The same turns and mirrors carry the whole set onto itself and the rows of a family onto each other. Which other rows belong to the same family as each row named below? List them in the order they appear above.
These 18 rows form 3 families of 6 rows each.
Dedu: [ 16 -15  21  -9   7   3  -6  -2 -28  19  -8]
gilo: [  4  13  20 -25  -3 -21 -14  -2   9  16  -6]
Kanal: [  7 -14 -10 -11  19  -4   9 -10 -22  12   3]
sar: [ 13  -4  -4 -10 -18  18 -25  12   7   9  -4]
Nid: [-17   0  -8   4   1  13  -8  23  -3  -6  -1]
Ropu: [  8  13  16   5  17 -20 -15  -5  15  13  -7]
lib: [  8 -20   7  -7   3  -3   0 -11 -25  11 -25]
ges: [-27  11  15 -11   5  -6   1   3  10  -4   3]
Pid: [  7  -7 -27  -6 -12   6  -3   2   1  -4   9]
puz: [  9  -4   4  12   2  15 -22   0  21   6   2]
fuv: [ 14 -11  18  20  10  -1  -7  -6 -10   6  -2]
Gad: [ -4   7  -4 -24   1 -21   4 -17  13   2   9]
Figor: [  4 -14  -9  -8 -18  16 -16  -3  10   3 -17]
gik: [ -5   3 -23  -1 -13  18 -16   3  -3   9  11]
Mapiv: [ -5  -6   1  -6  13   3   3 -12 -32  21   6]
sada: [-19  -7  10  -6  28   8   5   5 -15   8  -4]
gakas: [ -3   3   6 -25   0 -20 -11 -13  13  12 -24]
Gova: [-16  21   1 -19  -2 -18  -6 -12   5  13   8]

Same family as gakas: Kanal, lib, Pid, Gad, Figor
Same family as ges: Nid, Ropu, puz, fuv, sada

The same turns and mirrors carry the whole set onto itself and the rows of a family onto each other. Which other rows belong to the same family as each row named below? List them in the order they appear above.
These 20 rows form 4 families of 5 rows each.
Gudub: [-11 -11   4   6   7  -1  15  16 -20 -13   8 -10  12  14]
luva: [  6  29 -22  -2  -4  -8  -2  -5   4  18  -1   0  -7 -16]
mifu: [-12  -1  -1  -2 -10 -15   8  -2  22 -13  20 -14   8 -13]
Posi: [-18 -15  20   3  -7  -7  -4   4 -23   5 -14  13   4  12]
Rafun: [  9  31 -11   2  -2 -11  -1   0  12   5  -2   3 -13 -21]
Tever: [  8  22 -23  -8   0 -11  -1   6   7   3   2  14  -2 -19]
rukug: [ 11  20 -19  -5   7 -11  -4  -1   8   7   7  11  -2 -22]
ramis: [ -3 -16   5  12   2 -10   8  13  -3 -16   7 -11  12  20]
sisul: [-14  -5   4   4  11   2  15  13 -13 -10  11 -10  13  21]
dani: [-22  14   2   2 -12   1  -8  -1 -12  22 -16   7 -25  -3]
rone: [-17  -7  23   1 -14   8  -9   0 -24   9  -8  14   8  -1]
vas: [-10 -23   3  -1  -1  -6  10   5 -10 -12  13 -13  11  17]
maz: [  8   4  -8   9 -11 -15   4  -5  21  -8  18 -16  11  -9]
Poge: [-13  17  -1   3  -7  16 -13   6  -2  17  -9   6 -29  -5]
tok: [ 10   1  -5  -5  -5 -18  14  -2  17 -13  18 -13   4  -9]
mades: [-17  21   2  11  -8   6 -19   0 -10  17 -17  11 -17  -8]
meso: [-16  -3  22   6 -13   7  -7  -5 -23   7  -4  20  10   4]
mur: [-14  17  -3   8 -15  12 -11   5  -3  11  -7  10 -32  -3]
soguv: [ -8  -5  -1   7  -6 -16   9  -3  17 -15  24 -15   3 -15]
palep: [-24 -12  11   7  -6   5 -13   1 -28   7  -9   8   6  12]

Same family as maz: luva, Posi, ramis, dani
Same family as mur: mifu, Tever, sisul, meso
Same family as rone: Gudub, rukug, Poge, soguv

The same turns and mirrors carry the whole set onto itself and the rows of a family onto each other. Which other rows belong to the same family as each row named below? List them in the order they appear above.
These 20 rows form 5 families of 4 rows each.
zifan: [-28   7  11  -4  31  -7  15  21   4   4 -21  -9  14  28   6  28 -50  38
 -15 -14 -19  17  -6  -2  22   4  23  20  -5]
kava: [-22   7  16  -8  22 -21  -9  -5  19  11  -9  21   9  21 -10   0 -19   1
 -22  -8   5  10  11  -3 -12  -7  21  -7 -17]
tigu: [-25   4   9  -6  17 -20  -2  -6  17   1 -13  25  11  35  -6   6 -25   4
 -13 -13   2   8   8 -10 -21  -7  25  -9 -17]
buf: [-22   8  13  -2  32  -3   7  15  13  11 -20  -8  18  31  11  25 -53  37
 -22 -16 -23  19   4   9  21  -2  29  18  -6]
tinel: [-22  10  18  -6  20 -21   1  -9  13   2 -14  20   7  17  -4   6 -24   1
 -17 -15   7   9   6 -12 -20 -12  23 -10 -12]
fus: [-22   5 -13  10  33  -3   0   8  25  -9   6 -42  -5  14  13   0 -10  19
  -6   0 -13 -23   1 -26  20  -4  42  11 -23]
kosa: [-41 -16   2 -11  38  23  13   8  23 -15   2  -4   8  -1  16  -7  -5  -4
 -17 -14 -18  13  42 -15  19 -10  41  15  -1]
Bil: [-32 -24   1 -21  44  24  13   8  16 -14   6  -3  -2  -2  16  -7  -6   4
 -13  -9  -9  17  31 -22  13 -19  38  16   0]
Lop: [-22   9  -1  17  28   4   2   3  30 -11   4 -46   5  15   8   0  -5  19
 -17  -7 -12 -19   5 -22  25  -6  45   4 -20]
sevol: [-21   2  10  -3  31  -3   6  19  19   9 -23  -4  18  24   1  24 -49  35
 -26 -21 -16  20  -5   5  23  -4  17  25  -4]
ripi: [-29   4  18  -5  31  -4   8  18  10  12 -22 -11  10  27  -3  19 -52  35
 -24 -18 -24  25  -1   8  21  -5  27  18 -16]
visut: [-15   0  -8  22  31  -1  -2   3  25  -8  14 -42  -4  18  11   2 -13  24
 -16  -1 -15 -15   4 -24  22   0  42   6 -16]
ruvuv: [-37 -24   0 -18  42  19  14  -2  19 -14   5   1   8  -3  11 -13  -8   7
 -15   0 -19  16  37 -15  11 -12  43  14  -8]
fulin: [-18  10  -7  17  35   6  -2  15  24 -13   7 -42  -1  20  17   6  -5  17
 -17   1 -12 -15   2 -28  20   1  36   5 -16]
Lim: [-18   7  -2  18  37  -2   0  15  20 -13  11 -43   3  24   5  -3  -9  26
  -8  -4 -18 -10   3 -21  23  -7  45   5 -27]
Veti: [-41 -23 -10 -20  39  18  13   7  19 -12   4  -3  -4   0  22  -8  -7   2
  -8  -7 -15  13  32 -19  19  -8  41  16  -3]
Fot: [-23   3  10  -1  11 -20   0  -9  20   3 -12  23   6  27  -7   3 -20   0
 -25 -15   8  15   0 -13  -8  -5  20  -5  -7]
Vapir: [-41 -17  -3 -19  36  28  14   2  18 -18  -1  -2  -1  -3  22  -6  -6   9
 -22  -3 -12  16  31 -20  13  -7  40  15   2]
Mag: [-18   7   9 -11  15 -18  -2  -9  11   7 -12  27  12  18   3   0 -19   2
 -16  -1   9   6   6 -15 -12  -1  21  -6  -7]
duvok: [-26   1  12 -10  35  -3   7  14  15   7 -24  -3  20  32   6  25 -49  40
 -16 -20 -21  18  -3   6  13  -5  26  21 -14]

Same family as kava: ripi, fulin, Vapir
Same family as tigu: fus, Veti, duvok
Same family as Fot: kosa, Lop, sevol

The same turns and mirrors carry the whole set onto itself and the rows of a family onto each other. Which other rows belong to the same family as each row named below? List them in the order they appear above.
These 39 rows form 13 families of 3 rows each.
nev: [ -7  -3 -24  11   2   0  12 -27   4 -12  13 -16   3   0  -8  -7   9  20
 -10 -16  15  26  19   7  25   5  10  -2 -26  21 -10  -3  -2  -1 -10  22
  -1 -33]
loz: [  1   6 -12  -7 -19  -9  33   3  -3  -4  -6  19  14  -5 -19  18   0  18
   0   9 -19  27   9  10  -3 -10  27  22 -27 -14  -3 -14 -44  16   2  10
  26  -7]
tir: [ 10  -2 -22   0   9   7   8 -26   7  -6   5 -12  -2   8  -6 -17   3  13
   0 -23  24  17   3   8   9   4  19  -4 -22  18 -17   1 -12   0  -8  13
 -13 -34]
ped: [  3  15 -12  -1  -5  -8  36   2   2 -11   1   6   8  16 -11  20   7  24
   6  20 -21  32   1  11   9 -11  17  24 -20   2   3 -20 -34   9   5   9
  33 -17]
gati: [  7  19   2  -9   3  -6  36  -4  -2  -8   0  13   2  18  -3  28  20  22
   0  10 -19  26   5   0   3 -18  20  23 -28  -5  -2 -16 -41  16  -5  -5
  27   0]
munu: [  3   5 -13  13   7   6  10 -18  11   5  -8 -27  -2  10  -9  -3  21  22
  -5 -19  10  10   3  18  21  -4  11  -7 -16  10  -4 -21   4  -7 -10  13
  -9 -26]
batif: [ 12   0 -11  -8   5   2  45  -5  -1 -19   2  15   6  14 -18  20   0  21
   2   4 -15  12   1   2  14 -12  23   7 -22  -8  -5 -18 -46  35  -9  10
  24  -7]
pevez: [ -3  15  26 -21  -3  -9 -11   1  -8  -7  -1   5  12 -27  11  -5  29  21
   0 -25  -8  11  17  -9  -3   1  -3  -2  -7   9  15  -4 -17   0 -43  10
   8   3]
zolo: [ 11   3 -14   4   8  13   5 -13  -2 -12  -4 -12   5  11 -13 -14   3  21
  -1 -22  26  20  16  16  11   2   8   0 -20   8 -13 -12  -1  -5   5  19
  -8 -34]
Mis: [  8  11  -4 -11  -5 -13  37   6  -5  -6 -12  25  18  17 -13  11   3   9
   3   8 -15  23   0  13  10 -25   8  21 -12  -2  -6 -20 -45  14  -9   4
  29  -5]
lozed: [  7  14  18 -13 -11 -11  -9  -4  -7 -24  -8  -1   7 -16  -2   9  13  14
  14 -32  -7  -4  16 -16  -4   4   6   9   2  14  11   0 -25  14 -34  19
  28  21]
bef: [ -1  -3 -13  20  14   4   2 -15   1  -1   5 -17   5   1 -16   9  -1  18
  -2 -18  19  11  -1   5  17   1  13  -3 -17   7  -1 -15   5  -1 -18  13
  -7 -40]
fusaf: [  2  -4  12 -20   1 -14 -17   3 -18 -11  -2  11  -1 -17  15  -6  16   4
  17 -27  -8  -1  14 -12  -4 -12   8   0 -14   7  27  -7 -26   7 -38  22
   6   2]
Zatu: [ -2   0  -4   2  -3   8   8 -17   4 -12  -2 -23  -8  16 -12  -9   9  12
 -16 -27  23   7  12   1  19  -4   8 -15 -32  11   1  -1   2   5  -9  29
   8 -29]
tota: [ 14   4 -18  -6   4  11  16 -12   1  -9   1   0   0   5  -3  -3  13  14
  -6 -14  24  19  10  12  15  14   9  -6 -15  10 -17 -15   7   3 -19  21
  -8 -44]
Basa: [  4   6  -5  -7  10 -10  31  -7   6 -15  -8  21  14  -3  -8  20  12  24
   8   2 -17  40   8  -9  -6 -26  23  27 -24  -6  -9 -21 -45  20 -12   9
  25  -7]
depob: [ 22  15  -4  -3  -3 -18  37   4   4  -9  -7  16  15   2 -12  24  10   8
  -5   0 -14  18   0   4   5 -17   2  39 -21   1   1 -26 -38  17  -2   8
  30 -11]
mola: [ 12  -7  22 -21 -12 -15 -10 -14   1  -8  -6   6   2 -28  16 -10  12  14
  13 -29   0  -2  26 -10 -14 -10  -3  -4  -8   1   9 -12 -30  -4 -27  14
  24  -1]
tidut: [  5   2  14 -14  -9 -20  -3  -4 -11  -3  -6   9   2 -28   8  -5  11  15
  16 -28  12  -9  15  -6 -14   0  -5  -2   0  13  17  -7 -30  -3 -23  14
  10  19]
vaf: [  1  10  18 -23 -11 -12   0  -4 -19 -10  -1   2   6 -18   9  -7   9  15
   6 -26  -6 -12  10  -9  -7  11   1   9 -10  24  11 -13 -36  -3 -29   7
  15  23]
surib: [  4   1  -9   3   2  -8  29 -12  -5 -10 -12  24  13  20  -5  14  10  27
  -5  13 -15  28   2  -2  10 -17  12  32 -23  -5  -6 -23 -37  21   0   9
  27 -14]
lubo: [  0  11  20 -24 -16 -14  -6 -11  -3 -18  -5  -4  -4 -34  -4 -11  13  15
  11 -28 -14   0  14  -4 -13  -2  10   0 -11  14  22  -9 -25   3 -38  12
   6   8]
Pidiv: [  3  19   2   1   2 -18  41   1  -3 -14 -15  23  14  17 -18  16  13  23
  -2   3  -7  28   7   3   6 -16  21  34 -10   0  -6 -20 -41  18 -12   3
  22 -10]
Futun: [  0  20 -11   9  -9 -14  27  10  -2 -17 -11  21  17  11 -13  22   0  25
  -5   0   2  22   2   6  12 -15  20  25 -26   9   0 -15 -45  27  -3  14
  31 -20]
dafiz: [  8   5  32 -13  -4  -7 -11   4  -6  -5  -6   7  -1 -16  19  -1   2  16
  11 -24  -3  -4  19 -17  -1 -15  -2  -1 -20  18   7  -4 -43  11 -26  12
  10  16]
sego: [ 10  11  32 -25 -15 -16 -14   0  -6  -5  -4  14   1 -21   6   6  16  18
   9 -21  -9  -1  14  -4  -1   4   6  -6  -3  11  21 -14 -34  -3 -27   3
  15  10]
Zado: [  0  14  -4  -8  -6 -14  45  -4  -7 -14  -9  17   6  23  -9  12   2  26
   1   6 -13  24  17  14   8 -17  14  20 -21  -5 -14 -22 -48  21 -12  13
  20  -7]
sifib: [  3  -5 -11   5  -4   4   7 -25  -5  -4   5 -22   2  -1 -11 -15  11  19
   9 -14  17  18  16   6  19  13  12  -5 -23  11   4 -12  11  -4 -15  14
 -13 -27]
dizag: [ 12   1  -1  -6  -3   6  47   2   3 -22  -5   8  14  11 -17  26   5  28
   6  -2 -11  39   1  -1  11  -9  20  25 -23 -10   2 -10 -41  11  -8  14
  28  -4]
Tez: [ -2  12  30 -23  -7 -20  -7   1  -9  -5  -1  -1   2 -29  13 -12   7  15
   1 -28   0  -5  16   0  -1  -1  -4   2 -11  10  18  -3 -39  -1 -23  12
  16  10]
gomos: [  7  18  -1   2  -2   3  24   6   4  -4  -3  20  10  10 -12  28   0  15
   4   4 -17  30   8   1   3 -19  19  27 -21 -17  10  -6 -47  10  -5  20
  30 -16]
Dabab: [  6   8 -20   7  -5   1   3 -22   7  -2   3 -15  -9  -8 -10 -15   2   5
   2 -26  20  21   9   8  17   6   8  -5 -21  15  -5 -12  -2   8  -6  29
 -15 -31]
nelop: [  3   8 -17  12  -5  19   4 -17   6  -8  -9  -9   2   6 -13 -16  11  18
   7 -27  23   3   0   2  17   8  13  -7 -20   8  -8  -7 -11   6 -25   9
 -15 -35]
Mot: [ 11   5 -14   7 -10   3   7 -23   7  -9   9 -23  -5  13 -19 -17   6  24
  -5 -29  28  16  12  10   8  -5  15  -3 -20  23  -8 -10  -9  -7  -6  15
  -4 -28]
selu: [ -1   6 -24  -1   7   2  12 -16  17   1  12 -18   5  -5 -12   2  13   8
  -8 -23  15  21  -2  14  10   0   7  -6 -37  15  -1  -6  -9   3  -4  13
  -8 -40]
tutup: [-11 -11 -13   0   5   8  16 -18  12  -1   8 -21  -2   5 -10   0  -1  18
   0 -28  20   7   6   9   9   0  11  -4 -26  16  -4  -7  15   9 -14  15
   0 -25]
degiv: [  6   0  18 -24 -14 -23  -5  -1  -2  -7  -2  10  -6 -22  12  -4  11  17
  18 -14 -21   3  20  -7  -7 -11  12   6 -14  11  20  -7 -24  -4 -26  15
  13  25]
Molel: [  6  -3  15 -22  -4 -12 -18  -1 -10 -16   5   2   5 -15  15  -9  17   9
  14 -12   0  15  25 -14  -8   0   0   4  -5  26  22 -12 -28   6 -32  18
  10  18]
mafit: [  4   9  18 -15  -9 -20  -2  10  -9 -21   4  -1   6 -11  15 -10  19   9
  13 -36 -18   6  15  -8  -6  -5   4  -8  -7   8  22  -5 -20  11 -32  14
  24  15]

Same family as Dabab: surib, sego
Same family as mafit: dizag, tutup
Same family as Tez: tir, Pidiv
Same family as Zatu: batif, lozed
Same family as selu: pevez, Basa
Same family as depob: tota, mola
Same family as gati: nev, lubo
Same family as Mis: zolo, tidut
Same family as nelop: Futun, dafiz

